In the rows, zero is written as 128.
A state moves one step at a time under one of 7 hidden systems, and each row is a state written as 20 numbers. Each run below is a few steps of one system.
run 1, gavus:
[[ 90  78  83  95 107 135 184  73 103 195 119 110 134 138 120 131  72  96
  150 139]
 [108 108 116  98  73 162 207 101 110 106 159 147 133 123 155 128  84  98
  125  65]
 [140 109 147  85  82 157 100  66 100  95 135 126 176  80 111 103  96 129
   93  92]
 [148 148  76 101 127 153  82 130  70  83 123 162 110 118  80  86 139 121
  109  91]
 [151 125 131 126 151 117 111  77 132 112  88 205  96 149  75 100 138 151
   86 144]
 [117  87 125 115 125 147 120 108 129 177  79 135  59 153  97  95 174 111
  152 149]
 [136 133 189 154 111 140 198 107 159 135 131 135  76 151 127 121 166  85
  152 112]
 [141 137 201 143 115 137 145 105 122 168 131  68 152  86 127  97 122  74
  151 140]
 [147 182 121 169 131 148 154 171  67 126 161 129 150  96 152 102 100  66
  137 124]]
run 2, Kobaf, 9 rows:
[[103 105 103  91  72 151 143 132 120 119 159  82 152 103 171 142 102 116
  136 107]
 [141 140 136 109  85 130 107  98 143  67 166 128 156 100 145 159 116 161
   83 119]
 [145 158  84  96 139 100  71  98 116  99 136 112 126 104  79 134 118 156
   90 133]
 [132 135  81 119 176  91 119 128 137 108 103 181 105 166  89 132 125 170
  105 123]
 [125 116 130 143 163 127 132  99 129 169 102 155  78 175  70 140 171 128
  157 118]
 [118 117 130 144 135 149 175 169 120 142 115 123  97 172 121 105 162  81
  193  89]
 [142 133 200 172  97 164 186 128 122 124 144 123 157 135 151 115 136  71
  164 113]
 [137 135 137 133  74 156 137 133  90 124 144  79 189  90 160  97  92  73
  137 163]
 [130 122 112 105  80 126 130 108 127  95 138 140 175  88 184 119  60 142
   66 171]]
run 3, peva, 9 rows:
[[130 124 125 107 104 148 119 110 139  94 141 149  84 134 116 139 168 142
  116  87]
 [147 130 177 136 164 118  99 133 150 122 100 150 124 124 109 104 154 154
  118 111]
 [151 176 111 165 152 124 100 157 106 119 137 151 112 126 119 126 146 122
  118 157]
 [133 163 136 150 153 105 183 155 135 141 131 126 111 117 151 109 105  98
  128 136]
 [120 126 135 153 121 150 140 146  96 174 139 103 156 108 155 129 111  92
  156 141]
 [118 121 117 112  86 153 160 108 107 119 163 119 146 108 150 141  97 110
  125  95]
 [109  83 137  91 125 138 109  96 127 145 118 130 160 104 130 132 103 162
  115  89]
 [121 104  86 108 123 138  80 123 123 108 124 165 128 146 118 157 143 178
  111 114]
 [129 122 131 124 156 101 128 120 171 121 106 163  80 158 112 140 158 168
  114 122]]
run 4, divu, 9 rows:
[[119 111  61 118 136 131  49  96 118 140 124 149  86 174  66 193 189 181
  133 143]
 [143 163 183 134 165  80 188  72 188 128 135 123  57 151  72 147 161 125
  129  94]
 [160 133 181 149 154 147  96 132  93 121  98  99 171 146  47  75 166  88
  187  90]
 [150 189 112 206 147 121 192 156  79 143 144 143 152 153 129 119  95  54
  155 184]
 [102  78 143 113 106 157 196 124  96 168 112 133 187 102 182  83  45  87
  139 105]
 [ 92  85  52 120  58 192 115 159  88 125 160 155 144 143 194 172 126 137
  138 137]
 [115 122 126  93  75 134 154  84 174  84 174 170  92 106 180 181 115 177
   60  98]
 [140 116 109  64 123 126  42 117 150  50 113 139 104 125  84 116 175 194
   90  71]
 [169 181 125 150 185  71  90 111 161  97 101 171  70 159  61 122 173 162
   91 174]]
run 5, divu:
[[125 123 121  68 108 109 110  95 149 101 133  94 127  87 125 122 107 151
   92 110]
 [133 126 108 126 147 105  85 167 161  97 103 130 117 163 123 136 166 171
  132 150]
 [145 141 166 131 145  94 121  68 154 152 115 112 117 112  89 129 128 134
  107 166]
 [124 128 120 119 149 113 127 162 129 144 102  68 121 146 100  95 151  96
  181 124]
 [139 136 178 188 128 135 152 133 128 156 133 126 164 138 152 141 129 101
  151 175]
 [115 128 109 106  97 142 151 130  97 139 150  74 162  90 151 115  84  88
  141 114]
 [113 107 109 137 107 142 137 184 139 103 139 150 163 145 199 156 118 153
  130 134]
 [121 116 117  89  96 128 103  72 135 114 150 136 142  90 140 161  99 170
   74 131]
 [120 121  80  83 139 101  97 150 164  85 115 119  90 152 111 138 157 174
  121 102]]
run 6, peva:
[[ 98 124  97 112 131 158  76 186  99 179 169 117 115  46 203 156 122 155
  106  91]
 [101 104 133 125 121 143 145 175 164 104 162 167 140 125 210 185 122 185
  114  63]
 [112 115 158 137 165 133  76 123 149 184 155 136 104 101 139 205 170 194
  123  83]
 [137 166 115 152 172 121 108 188 134  84 165 148 119 155 114 180 173 163
  149  53]
 [149 174 189 189 199  85 149 119 155 154 146 148 140 132 113 175 131 149
  125 121]
 [134 188  88 170 186 115 129 171  72 162 164  99 138 127  95 154 122  93
  171 109]
 [126 146 140 162 138 111 226 115 120 130 155 130 188 151 140 152  62  95
  147 112]
 [104 102 106 114 129 141 130  74  77 207 145  93 168 106  99 158  85 109
  156 112]
 [109  89  75  86  95 147 152  98 107  81 132 149 174 170 106 146  93 140
  138  71]]
run 7, pigun:
[[145 164 150 145 106 111 123 131 165 115 148  63  90 138 120 148 185 107
  150 170]
 [130 129 159 142 172  88 166 172 157 134  97  90 168 150 131 100 108 114
  166 127]
 [126 130 138 154 117 135 108 123 104 179 139  80 177 101 145 141 110 104
  146 187]
 [115 144  68 121 110 115 170 166 118 107 145 110 149 131 172 131  76 109
  128 152]
 [117  95 126 104 110 143 101 132 120 111 137 129 198 100 166 142  90 167
  109  99]
 [134 142  89 111  82 143  86 121 130  65 165 120 123 136 123 171 159 152
  114 126]
 [141 128 148 118 153  94 119 127 179  69 114 145 137 161 104 142 149 180
  118  93]
 [135 115 166 136 136 115  86  92 164 149 113 100 114 153  85 157 184 151
  149 154]
 [132 138 150 158 139  96 189 128 166 144 110 111 104 176 120 126 141  96
  161 171]]
run 8, soku (9 x 20):
[[141 171 104 159 157 113 140  80  79 168 154 132 142 122  76 156  95 102
  128 149]
 [126 161  75 101 154  82 176 132 129  99 143 128 130 122 127 129  65 134
  102 100]
 [126 107 156 120 124 140 159  63 119 128 141 170 167 119 117 149  85 144
  106  78]
 [124 129  83  84 108 141 102  94 117 101 150 138  83 118  96 149 146 147
  105  80]
 [154 136 170 126 158 127 116 123 132  95 101 168 117 134  89  84 152 137
  118  81]
 [129 118 100 132 139 135 117  91  99 163  97 154  92 154  72 112 145 111
  136 154]
 [125 139  94 134 148 112 176 171 131 114 107 164  90 157 143  95 119 110
  128 133]
 [120 113 148 148 107 159 185 106 100 166 129 153 135 125 150 113 100  83
  138 129]
 [122 142  72 114  88 156 130 155  87 105 159 121 122 105 159 125 113 104
  121 119]]
run 9, gavus (9 x 20):
[[119 131 139 155 108 177 144 127  63 206 157 114 134  73 166 118 103  68
  145 138]
 [139 168 136 149 116 154 152 134  91 125 181 180 127  61 187 127  84 115
   75 101]
 [130 115 126 117 136 160  47 121  84 159 133 167 152  55 150 124 109 169
   77 116]
 [128 143  80 126 143 155  68 142 101 125 148 194  62 117 121 157 173 168
   95  96]
 [129 117 163 118 172 104  92  83 172 162 110 160  69 126  91 157 171 187
  101 110]
 [113 120 139 138 159 131 125 121 135 198 128  91  66 151  81 158 194 114
  188 100]
 [133 168 177 165 153  95 216  91 154 163 165  94 108 138 108 166 125  87
  157 109]
 [115 136 143 140 142 121 172 119  90 201 147  61 186  86 134 124  62  73
  162 127]
 [124 160  80 147 109 150 180 145  63 122 184 154 177  99 177 144  48  92
  115 113]]
run 10, nopev:
[[115 117 131 153 188  95 135 163 160 179  97 156 104 152 147 141 136 161
  133 154]
 [111 139 106 137 109 124 158 111 131 186 154  97  74 113 151 160 129 102
  131 177]
 [109 134 145 132 135 115 191 163 146 145 154  87 144 113 174 143  99 111
  155  90]
 [136 139 171 175 127 156 112 125  99 158 164 121 182 104 146 166 127 118
  144 124]
 [128 153  88 119 126 123  95 135 110  96 174 113 164 112 127 183 113 158
  115  98]
 [120  92 132 128 139 122 103 115 155 114 116 163 166 162 128 173 133 191
  121 120]
 [118 104 110 104  98 132 108  75 148 131 128 115  94 159  91 166 168 146
  135 139]
 [128 126 152 108 140  98 175 103 173 112 113 111  95 156  94 120 143 123
  142  94]
 [146 142 168 153 149 117 149  96 121 163 111 109 129 135  83 105 133  86
  152 148]]
run 11, nopev:
[[119 132 105  97 140  94 127  95 145 123 146  85 133 131  89 169 117 153
  133  99]
 [129 115 144 154 153 115 155 111 143 136 116 148 145 182  98 156 137 137
  158 119]
 [131 138 119 126 111 120 151  64 118 141 141 110 124 132  91 147 112 103
  127 150]
 [125 127 121 125 137 114 176 135 122 114 123 114 164 154 115 117  95 107
  155 101]
 [143 127 146 153 108 154 136  95  95 129 133 155 168 131 119 125 112 107
  126 141]
 [128 127  89  97 107 134 117 123 102  94 134 118 156 122 115 119 104 127
  122 109]
 [134 101 140 126 125 144 118 124 127 104 106 175 153 150 126 113 132 149
  121 111]
 [132 113 114  98 104 143  93  94 121 122 115 129 102 122 101 113 149 132
  114 135]
 [129 126 126 107 145 114 142 140 147 111 102 135  94 142 112  93 142 129
  129 102]]
run 12, Kobaf (9 x 20):
[[136 151 121 154 134 127 136 162 123 135 129 165 104 103 178 111 115 123
   92 172]
 [114  96 154 108 148 119 115 103 137 185 106 109 143  94 131 120 105 146
  121 124]
 [117 113 103 124 120 140  90 184 138 121 125 131 119 132 170 138 156 156
  130 141]
 [133 151 166 133 153 115 134 114 147 151 148 127  98  90 133 144 134 139
  108  99]
 [125 125 117 130 158 121  87 171 117 134 118  95 166 134 116 130 134 142
  159 116]
 [133 159 128 170 144 125 153 143 123 138 153 166 115 129 154 157 125 127
  115 142]
 [112 108 130 121 143 129 130 108 111 178 130  94 153 116 112 142 109 121
  152 109]
 [118 122 101 136 104 148 132 166 126 104 147 144 140 144 171 154 133 137
  134 127]
 [132 142 151 124 119 130 133  79 124 141 160 117 123  93 117 152 120 126
  110 105]]
run 13, soku:
[[124 169  69 153 166 117 129 134  93 175 159 177  83 103 140 166 105 138
   93 147]
 [111 127 134 104 173 112 173 151 120 160 126 123 130  88 146 102  77 122
  128  54]
 [121 125 106 146 137 163 109 113  70 153 161 171 159 121 119 175 113 143
  129  86]
 [137 174 117 113 156 114 116 133 121 126 153 132  76  76 121 122 129 133
   92  86]
 [131 116 137 122 174 124 113 119 100 149 104 143 165 126  86 107 106 135
  138  83]
 [127 144  85 138 155 120 120 114 111 146 136 173  94 136 112 156 127 148
  103 136]
 [120 127 136 113 159 114 170 136 136 146 114 138  99 121 129 101 112 119
  130  81]
 [123 121 111 146 129 157 139 121  87 147 140 159 138 145 115 144 125 114
  147 102]
 [139 169 112 132 131 129 140 139 109 121 152 137  92 100 133 116 125 105
  109 116]]
run 14, pigun (9 x 20):
[[163 125 161 119 139 136  93  48 103 110  91 152 127 153  13  88 160 120
  132 104]
 [156 147 116 154 163 101 136  80 117 144  80 180  86 167  58  92 134 108
  111 199]
 [108  83 128 119 148 118 160 100 137 204  65 164  88 127 140  80  97 120
  111 181]
 [109  91 129 122  70 183 166 123 102 175 115 147  87 108 181  83 122  76
  129 156]
 [137 135 135 103  89 166 158 141  97  98 132 143 121  76 163  53 101  82
  101  88]
 [150 143 107 105 125 159  58 153  73  91 123 146 142  80 114  73 130 126
  103  93]
 [154 166  96 139 156 125  60 159 114  87 128 188 101 119 122 123 153 169
   82 138]
 [121 119 131 118 172 106  82 152 172 146 107 155  65 123 138 140 172 192
  104 123]
 [120 117 172 155 139 139 131 154 168 168 125 124  62 146 146 148 203 131
  161 122]]

Which system made each run below?
run 15, 2 rows:
[[133 108 144  78 103 102 115  93 165  93 103  85 155 116 116 103 108 145
  108 141]
 [133 123  95 121 126 146 116 169 102  90 111 121 142 166 103  98 149 112
  167 102]]
 => gavus
run 16 (2 x 20):
[[124 121  45  99  84 144  52  85  99 106 151  77 123 165  53 191 180 141
  156 146]
 [134 119 158 107 146  81 199  93 209  54 105 179 111 190 105 135 125 170
  106  77]]
 => nopev
run 17 (2 x 20):
[[121 144 131 129  83 158 127 135 111 130 189 107 142  69 186 159 111 119
  109 113]
 [139 139 143 100 121 134  66 139 117 105 148  85 173  67 133 121 123 147
  112  91]]
 => soku
run 18 (2 x 20):
[[107 121  56 115 148 111 150 178 140 150  91 129  45 172 127 104 154 112
  152 158]
 [123  99 216 146 137 124 197 106 186 149 111 136 107 161 131 131 155 121
  158  92]]
 => Kobaf
run 19 (2 x 20):
[[125 139 105 112 165 102 105 172 130 112 129  96 155 126 123 134 117 152
  142  92]
 [138 136 166 160 155 117 122  92 133 156 137 151 146 123 117 165 125 151
  115 135]]
 => soku
run 20, 2 rows:
[[128 145 166 154 131  98 163 192 187 131 127  63 128 133 187 124 143 111
  158 171]
 [149 170 174 182 107 130 130 153 138 130 168  82 155 102 173 153 141 100
  137 185]]
 => nopev
run 21, 2 rows:
[[149 189 113 113 187  28 107 151 196  89 119  91 117 110 126 132 107 180
   75 173]
 [ 97  77  91 147 186 115 102 199 124 174  81 123 178 191 128 150 137 163
  198 136]]
 => gavus
run 22 (2 x 20):
[[144 124  88 113 143  94  80 161 168  71  59 160  90 180 111  80 167 167
  104 197]
 [130  85 204 141 133 119 101 133 200 154  72 150 104 127 171 104 169 170
  107 194]]
 => pigun
run 23 (2 x 20):
[[132 132 138 125  65 153 133  82 140 117 159 116  88 124 131 156 165 113
  119 147]
 [136 125 158  92 139 122 107 138 144 107 107  95 128 101 112  80 139 130
  131  78]]
 => peva
run 24:
[[150 148 154 125 163  96 127  97 130 117 113 153 151 101 106 103  87 146
   86 125]
 [113 102  72 113 123 138  84 127 109 156 105 126 102 145 108 131 148 137
  137 164]]
 => pigun
run 25:
[[111 134  81 145 145  94 132 107 148 154 154 143 121 150 140 218 112 176
  109 172]
 [109 121 162 103 141 102 183 132 182 131 141  94 108 120 148 147 123 141
  140  57]]
 => soku
run 26:
[[138 154 141 136 202  98 100 130 116 163 125  98 128 118  63 132 143 131
  154  84]
 [138 171  99 169 184  95 153 119 110 154 138 169 114 148  98 157 107 128
  118 150]]
 => nopev
run 27 (2 x 20):
[[119 118 112 146 133 128 169 140 127 142 120 182 128 141 171 131  95 134
  109 154]
 [105 105 117 124 125 151 135 130 115 187 129 124  83 118 139 135 146 114
  147 118]]
 => peva
run 28:
[[124  91 127 111 130 117  92 101 136 132 100 135 174 134 119 135 110 170
  115 151]
 [116 127  82 109 124 103 134 112 145 135 127 100  95 154 104 154 137 133
  138 151]]
 => divu
run 29, 2 rows:
[[108 128 135 128  83 152 187  97 119 175 171 113 104  89 177 151  99  90
  122 134]
 [115 122 146 124 132 147 136 166 107 141 157  83 180  95 157 137 109 117
  164  53]]
 => nopev
run 30 (2 x 20):
[[164 121 182 149 121 154  55  74  78 154  94 131 195  91  85  77 120 110
  115 182]
 [115 121  46 105 127 135 126 186  95 132  92 179  97 105 188  60  84 122
   85 173]]
 => Kobaf
run 31 (2 x 20):
[[ 95  35 133  95 125 179  67 175 125 137  88 164 161 132 165 115 152 188
  143  65]
 [151 154 129 127  73 141  84  87 165  55 173 131  74 154  98 194 215 160
  109 132]]
 => gavus
run 32, 2 rows:
[[101 103  45  71  74 141 170 182 107  85 116  99 148 125 187  71  71  94
  134 130]
 [144  94 145 113  75 154 125 113 139  25 119 191 210 146 156 113 100 167
   89 114]]
 => gavus
run 33 (2 x 20):
[[125 135  45 107 105 117 122 181 121  76 120 104 140 157 144 112 114 123
  136 167]
 [130 100 130 113 124 107 137 137 173  70  92 161 166 165 149 115 107 171
  107 146]]
 => gavus
run 34:
[[113 125 113 118 110 168 164 101  69 159 166 111 136 112 107 143 108  81
  163  51]
 [134 119 118 134  80 176 135 135  90  67 155 159 197 142 146 139 111 122
  134  88]]
 => Kobaf
run 35:
[[154 142 132 138 111 152 140  86  68 108 132 182 185  95 123  88  62 100
   86 133]
 [124 120  37  70 112 133  76 106  87 106 117 150 109 105 104 105 101 147
   80 138]]
 => pigun
run 36:
[[112  93 123  94 138 141 130 137 121 154  96 114  98 132 105  89 145 114
  158  82]
 [154 154 167 177 127 155 138 120  97 134 136 167 133 121 128 113 137  95
  125 140]]
 => pigun
run 37 (2 x 20):
[[104 129 107 142 146 126 155 184 136 170 135  95  85 145 152 146 157 108
  176 122]
 [134 132 186 160  99 150 165 123 139 123 159 107 151 140 144 155 151  99
  165 107]]
 => peva
